In the data rows, the value 128 means zero.
Here is a table of points, one per row:
array([88, 173, 115, 121, 135, 129, 130, 158, 102, 101, 133, 104, 110, 67, 140, 104, 104, 132, 140, 210, 123, 116, 130, 117, 195, 145, 139, 118, 135, 116, 93, 159])
array([137, 124, 127, 168, 110, 114, 162, 109, 189, 131, 116, 133, 114, 116, 101, 153, 131, 153, 147, 132, 119, 122, 166, 110, 139, 156, 104, 129, 126, 105, 108, 136])
array([179, 181, 76, 157, 119, 148, 95, 201, 125, 161, 99, 169, 170, 162, 182, 159, 120, 110, 127, 151, 170, 96, 102, 192, 122, 134, 120, 192, 95, 72, 152, 126])
array([127, 116, 75, 103, 159, 190, 111, 118, 110, 99, 87, 142, 62, 108, 164, 98, 103, 108, 127, 80, 132, 151, 106, 93, 151, 104, 173, 185, 156, 79, 106, 128])
array([136, 89, 137, 141, 116, 151, 112, 159, 90, 135, 123, 119, 134, 131, 120, 122, 126, 107, 130, 139, 138, 124, 118, 107, 156, 132, 145, 137, 136, 111, 104, 125])
array([177, 103, 137, 116, 136, 171, 105, 133, 109, 117, 110, 94, 144, 105, 181, 119, 122, 103, 68, 184, 91, 158, 111, 101, 200, 115, 106, 124, 120, 231, 191, 93])
array([60, 255, 65, 115, 169, 116, 128, 184, 98, 92, 101, 20, 124, 23, 172, 133, 109, 96, 145, 211, 98, 127, 147, 128, 180, 117, 181, 77, 143, 184, 142, 249])
array([141, 98, 192, 131, 124, 106, 165, 125, 122, 119, 128, 57, 110, 174, 121, 130, 134, 108, 119, 119, 170, 137, 135, 105, 124, 136, 121, 116, 125, 176, 206, 95])
array([143, 142, 115, 127, 133, 123, 155, 139, 125, 109, 150, 157, 121, 106, 124, 79, 159, 132, 112, 140, 123, 126, 142, 116, 86, 64, 159, 152, 70, 116, 119, 101])
array([133, 131, 104, 122, 111, 141, 100, 152, 129, 95, 119, 89, 156, 118, 183, 140, 135, 122, 97, 121, 100, 149, 117, 138, 130, 109, 133, 97, 149, 179, 189, 112])
array([176, 154, 111, 88, 185, 97, 138, 151, 116, 170, 158, 93, 130, 160, 87, 138, 167, 124, 41, 108, 129, 169, 126, 119, 117, 113, 125, 99, 134, 213, 178, 167])
array([60, 120, 44, 149, 143, 66, 146, 103, 101, 124, 155, 93, 107, 133, 107, 177, 81, 163, 173, 119, 104, 158, 103, 140, 91, 99, 122, 129, 88, 101, 116, 124])
array([167, 114, 109, 119, 130, 154, 109, 147, 140, 120, 118, 128, 145, 108, 157, 137, 132, 113, 163, 86, 99, 94, 112, 126, 118, 125, 137, 132, 100, 104, 121, 93])
array([127, 156, 200, 126, 89, 99, 182, 155, 153, 96, 146, 96, 57, 197, 66, 162, 55, 119, 118, 156, 187, 58, 111, 110, 87, 128, 55, 148, 152, 133, 70, 151])
array([150, 112, 117, 110, 136, 112, 115, 120, 95, 156, 151, 138, 112, 139, 102, 118, 132, 118, 154, 118, 146, 123, 127, 144, 131, 142, 102, 116, 103, 118, 153, 147])
array([149, 111, 128, 131, 94, 160, 198, 130, 74, 100, 130, 152, 233, 68, 126, 150, 111, 129, 148, 112, 188, 101, 98, 106, 121, 131, 133, 113, 170, 81, 83, 76])
array([100, 178, 131, 148, 120, 122, 183, 102, 125, 137, 115, 146, 114, 147, 138, 128, 175, 147, 158, 140, 91, 156, 185, 146, 137, 195, 95, 148, 135, 95, 100, 136])
array([142, 89, 218, 117, 147, 142, 107, 133, 125, 112, 109, 93, 165, 163, 125, 159, 122, 123, 80, 121, 177, 158, 118, 120, 105, 113, 158, 100, 119, 181, 179, 118])
array([162, 92, 138, 146, 120, 160, 107, 178, 140, 118, 135, 148, 76, 114, 179, 131, 115, 120, 143, 130, 138, 173, 145, 121, 114, 145, 110, 126, 107, 109, 86, 96])
array([129, 115, 134, 136, 120, 142, 115, 133, 131, 120, 133, 151, 106, 106, 121, 139, 129, 134, 132, 137, 128, 124, 117, 113, 121, 116, 141, 126, 116, 107, 108, 117])
array([157, 133, 88, 132, 100, 152, 162, 71, 160, 80, 161, 132, 151, 81, 110, 123, 98, 99, 114, 110, 126, 118, 138, 119, 112, 128, 134, 116, 147, 134, 95, 122])
array([101, 121, 169, 133, 146, 59, 111, 116, 119, 166, 221, 178, 205, 133, 125, 178, 192, 177, 130, 125, 128, 92, 82, 119, 150, 111, 194, 82, 177, 77, 161, 154])
array([125, 88, 160, 108, 133, 140, 139, 145, 107, 129, 132, 100, 144, 220, 124, 110, 110, 110, 79, 231, 139, 162, 120, 123, 132, 225, 71, 111, 98, 178, 179, 114])
array([155, 104, 119, 134, 118, 154, 110, 138, 140, 130, 131, 154, 129, 109, 140, 132, 121, 112, 108, 110, 125, 109, 124, 103, 161, 91, 132, 122, 131, 109, 110, 101])
array([124, 158, 131, 122, 123, 106, 151, 108, 129, 122, 123, 108, 71, 161, 75, 113, 137, 177, 152, 188, 140, 148, 165, 111, 137, 160, 123, 148, 141, 109, 100, 130])
array([56, 197, 185, 25, 50, 120, 84, 0, 111, 201, 171, 168, 91, 187, 113, 106, 243, 82, 160, 1, 0, 88, 65, 62, 46, 95, 86, 153, 104, 168, 181, 175])
array([159, 106, 118, 151, 105, 156, 83, 146, 137, 116, 103, 147, 130, 122, 178, 129, 124, 86, 131, 151, 107, 114, 121, 97, 167, 144, 94, 118, 112, 105, 79, 124])
array([117, 190, 93, 120, 150, 178, 58, 147, 140, 126, 53, 88, 240, 170, 201, 171, 87, 142, 116, 142, 163, 137, 97, 122, 110, 152, 120, 61, 109, 140, 178, 88])
array([99, 167, 123, 98, 178, 74, 120, 107, 131, 215, 230, 135, 103, 111, 118, 118, 168, 152, 153, 138, 123, 154, 138, 104, 161, 122, 110, 122, 191, 105, 206, 196])
array([73, 125, 108, 252, 165, 114, 123, 66, 194, 133, 179, 71, 159, 137, 40, 118, 167, 181, 207, 148, 95, 83, 149, 185, 102, 121, 153, 116, 122, 188, 64, 197])
array([142, 108, 103, 82, 129, 160, 103, 144, 126, 141, 128, 111, 91, 152, 151, 87, 110, 116, 95, 151, 95, 159, 126, 171, 128, 149, 113, 121, 125, 181, 178, 130])
array([173, 110, 127, 149, 103, 142, 97, 130, 181, 108, 97, 134, 88, 144, 133, 119, 121, 108, 142, 123, 126, 193, 146, 129, 112, 104, 172, 148, 117, 103, 89, 110])
array([115, 120, 132, 149, 122, 129, 139, 103, 122, 132, 100, 133, 118, 129, 97, 131, 148, 156, 126, 116, 130, 117, 176, 128, 139, 128, 107, 132, 145, 113, 98, 110])
array([139, 88, 140, 138, 146, 120, 108, 135, 91, 112, 161, 135, 83, 113, 118, 90, 183, 143, 175, 124, 175, 194, 89, 202, 119, 113, 113, 118, 140, 147, 97, 93])
array([171, 112, 117, 164, 108, 135, 174, 140, 194, 136, 119, 138, 114, 124, 83, 141, 118, 110, 128, 127, 104, 122, 226, 128, 112, 118, 99, 127, 134, 110, 76, 117])
array([142, 96, 121, 98, 135, 145, 123, 164, 106, 132, 119, 173, 175, 130, 177, 141, 71, 102, 131, 128, 107, 94, 112, 112, 175, 78, 136, 163, 95, 95, 119, 119])
array([121, 84, 174, 149, 109, 153, 107, 187, 161, 126, 138, 162, 133, 88, 147, 150, 118, 138, 107, 127, 152, 108, 125, 130, 122, 112, 130, 141, 121, 112, 97, 101])
array([101, 110, 125, 145, 100, 139, 120, 120, 118, 107, 107, 126, 102, 168, 136, 103, 120, 145, 137, 116, 92, 154, 126, 122, 110, 160, 98, 130, 124, 105, 96, 94])
array([87, 144, 107, 111, 166, 116, 135, 107, 111, 150, 145, 127, 135, 134, 86, 117, 163, 191, 138, 92, 135, 119, 124, 120, 97, 130, 120, 142, 143, 110, 166, 175])
array([124, 90, 137, 134, 175, 136, 125, 152, 87, 122, 91, 179, 119, 107, 89, 96, 82, 82, 143, 148, 71, 112, 113, 114, 70, 93, 164, 152, 125, 103, 128, 149])
array([177, 149, 186, 184, 84, 97, 51, 87, 121, 131, 163, 154, 88, 109, 96, 145, 143, 129, 133, 115, 111, 122, 112, 156, 132, 116, 143, 132, 135, 114, 65, 133])
array([159, 105, 123, 108, 144, 142, 87, 145, 108, 111, 112, 83, 121, 163, 156, 88, 111, 107, 58, 112, 123, 133, 135, 148, 110, 120, 120, 83, 133, 194, 188, 116])
array([95, 78, 139, 126, 166, 97, 145, 159, 131, 100, 115, 140, 154, 153, 186, 63, 95, 142, 137, 56, 155, 157, 166, 152, 145, 179, 108, 154, 145, 141, 109, 115])
array([108, 130, 80, 101, 94, 90, 169, 130, 164, 60, 111, 137, 147, 164, 96, 255, 84, 73, 120, 92, 169, 65, 48, 186, 164, 255, 255, 144, 210, 207, 113, 135])
array([129, 123, 126, 124, 110, 116, 82, 135, 133, 127, 129, 59, 100, 133, 131, 96, 127, 129, 110, 116, 134, 151, 140, 118, 127, 95, 149, 102, 130, 184, 194, 99])
array([108, 177, 108, 119, 150, 135, 121, 121, 98, 119, 88, 155, 168, 144, 118, 143, 123, 124, 134, 156, 115, 88, 102, 121, 132, 158, 96, 111, 128, 93, 133, 131])
array([126, 146, 175, 140, 122, 156, 141, 35, 156, 189, 88, 104, 143, 129, 134, 119, 108, 189, 119, 157, 145, 75, 173, 156, 99, 133, 143, 138, 125, 70, 131, 152])
array([113, 145, 102, 121, 98, 100, 183, 112, 108, 152, 175, 174, 121, 113, 108, 112, 155, 151, 104, 115, 160, 148, 117, 122, 71, 151, 128, 133, 181, 72, 86, 112])
array([111, 154, 103, 110, 145, 95, 170, 113, 126, 145, 135, 159, 157, 100, 107, 91, 157, 155, 159, 121, 117, 114, 114, 90, 135, 117, 100, 162, 174, 124, 105, 158])
array([101, 76, 173, 72, 198, 156, 140, 114, 148, 113, 61, 83, 80, 82, 153, 142, 97, 105, 145, 70, 152, 139, 130, 150, 150, 91, 117, 133, 82, 195, 172, 88])
array([166, 159, 118, 132, 104, 99, 229, 135, 147, 153, 118, 177, 138, 93, 137, 99, 161, 111, 149, 107, 119, 159, 215, 162, 169, 102, 118, 137, 62, 63, 122, 104])
array([107, 125, 107, 157, 106, 132, 119, 116, 156, 123, 134, 173, 126, 142, 126, 127, 132, 159, 98, 128, 132, 108, 137, 145, 102, 127, 136, 148, 86, 115, 100, 135])
array([118, 110, 193, 123, 103, 98, 111, 126, 123, 165, 131, 166, 171, 96, 100, 147, 152, 140, 125, 127, 167, 124, 115, 124, 158, 88, 140, 119, 111, 107, 163, 156])
There is one direction along which these points spread out most. Take the direction at right angles to it along which they spread out most. Go by this last direction. Where along it does each point below lie, from 0 to 99? 50 is the average, and the first point above lies past it. One standard deviation of the points above along it is 16.
array([56, 197, 185, 25, 50, 120, 84, 0, 111, 201, 171, 168, 91, 187, 113, 106, 243, 82, 160, 1, 0, 88, 65, 62, 46, 95, 86, 153, 104, 168, 181, 175]) 0
array([177, 103, 137, 116, 136, 171, 105, 133, 109, 117, 110, 94, 144, 105, 181, 119, 122, 103, 68, 184, 91, 158, 111, 101, 200, 115, 106, 124, 120, 231, 191, 93]) 39
array([101, 76, 173, 72, 198, 156, 140, 114, 148, 113, 61, 83, 80, 82, 153, 142, 97, 105, 145, 70, 152, 139, 130, 150, 150, 91, 117, 133, 82, 195, 172, 88]) 43
array([141, 98, 192, 131, 124, 106, 165, 125, 122, 119, 128, 57, 110, 174, 121, 130, 134, 108, 119, 119, 170, 137, 135, 105, 124, 136, 121, 116, 125, 176, 206, 95]) 34
array([139, 88, 140, 138, 146, 120, 108, 135, 91, 112, 161, 135, 83, 113, 118, 90, 183, 143, 175, 124, 175, 194, 89, 202, 119, 113, 113, 118, 140, 147, 97, 93]) 51
array([173, 110, 127, 149, 103, 142, 97, 130, 181, 108, 97, 134, 88, 144, 133, 119, 121, 108, 142, 123, 126, 193, 146, 129, 112, 104, 172, 148, 117, 103, 89, 110]) 67
array([60, 120, 44, 149, 143, 66, 146, 103, 101, 124, 155, 93, 107, 133, 107, 177, 81, 163, 173, 119, 104, 158, 103, 140, 91, 99, 122, 129, 88, 101, 116, 124]) 48
array([126, 146, 175, 140, 122, 156, 141, 35, 156, 189, 88, 104, 143, 129, 134, 119, 108, 189, 119, 157, 145, 75, 173, 156, 99, 133, 143, 138, 125, 70, 131, 152]) 52
array([118, 110, 193, 123, 103, 98, 111, 126, 123, 165, 131, 166, 171, 96, 100, 147, 152, 140, 125, 127, 167, 124, 115, 124, 158, 88, 140, 119, 111, 107, 163, 156]) 44
array([88, 173, 115, 121, 135, 129, 130, 158, 102, 101, 133, 104, 110, 67, 140, 104, 104, 132, 140, 210, 123, 116, 130, 117, 195, 145, 139, 118, 135, 116, 93, 159]) 58
array([121, 84, 174, 149, 109, 153, 107, 187, 161, 126, 138, 162, 133, 88, 147, 150, 118, 138, 107, 127, 152, 108, 125, 130, 122, 112, 130, 141, 121, 112, 97, 101]) 69
array([179, 181, 76, 157, 119, 148, 95, 201, 125, 161, 99, 169, 170, 162, 182, 159, 120, 110, 127, 151, 170, 96, 102, 192, 122, 134, 120, 192, 95, 72, 152, 126]) 69
array([127, 156, 200, 126, 89, 99, 182, 155, 153, 96, 146, 96, 57, 197, 66, 162, 55, 119, 118, 156, 187, 58, 111, 110, 87, 128, 55, 148, 152, 133, 70, 151]) 56
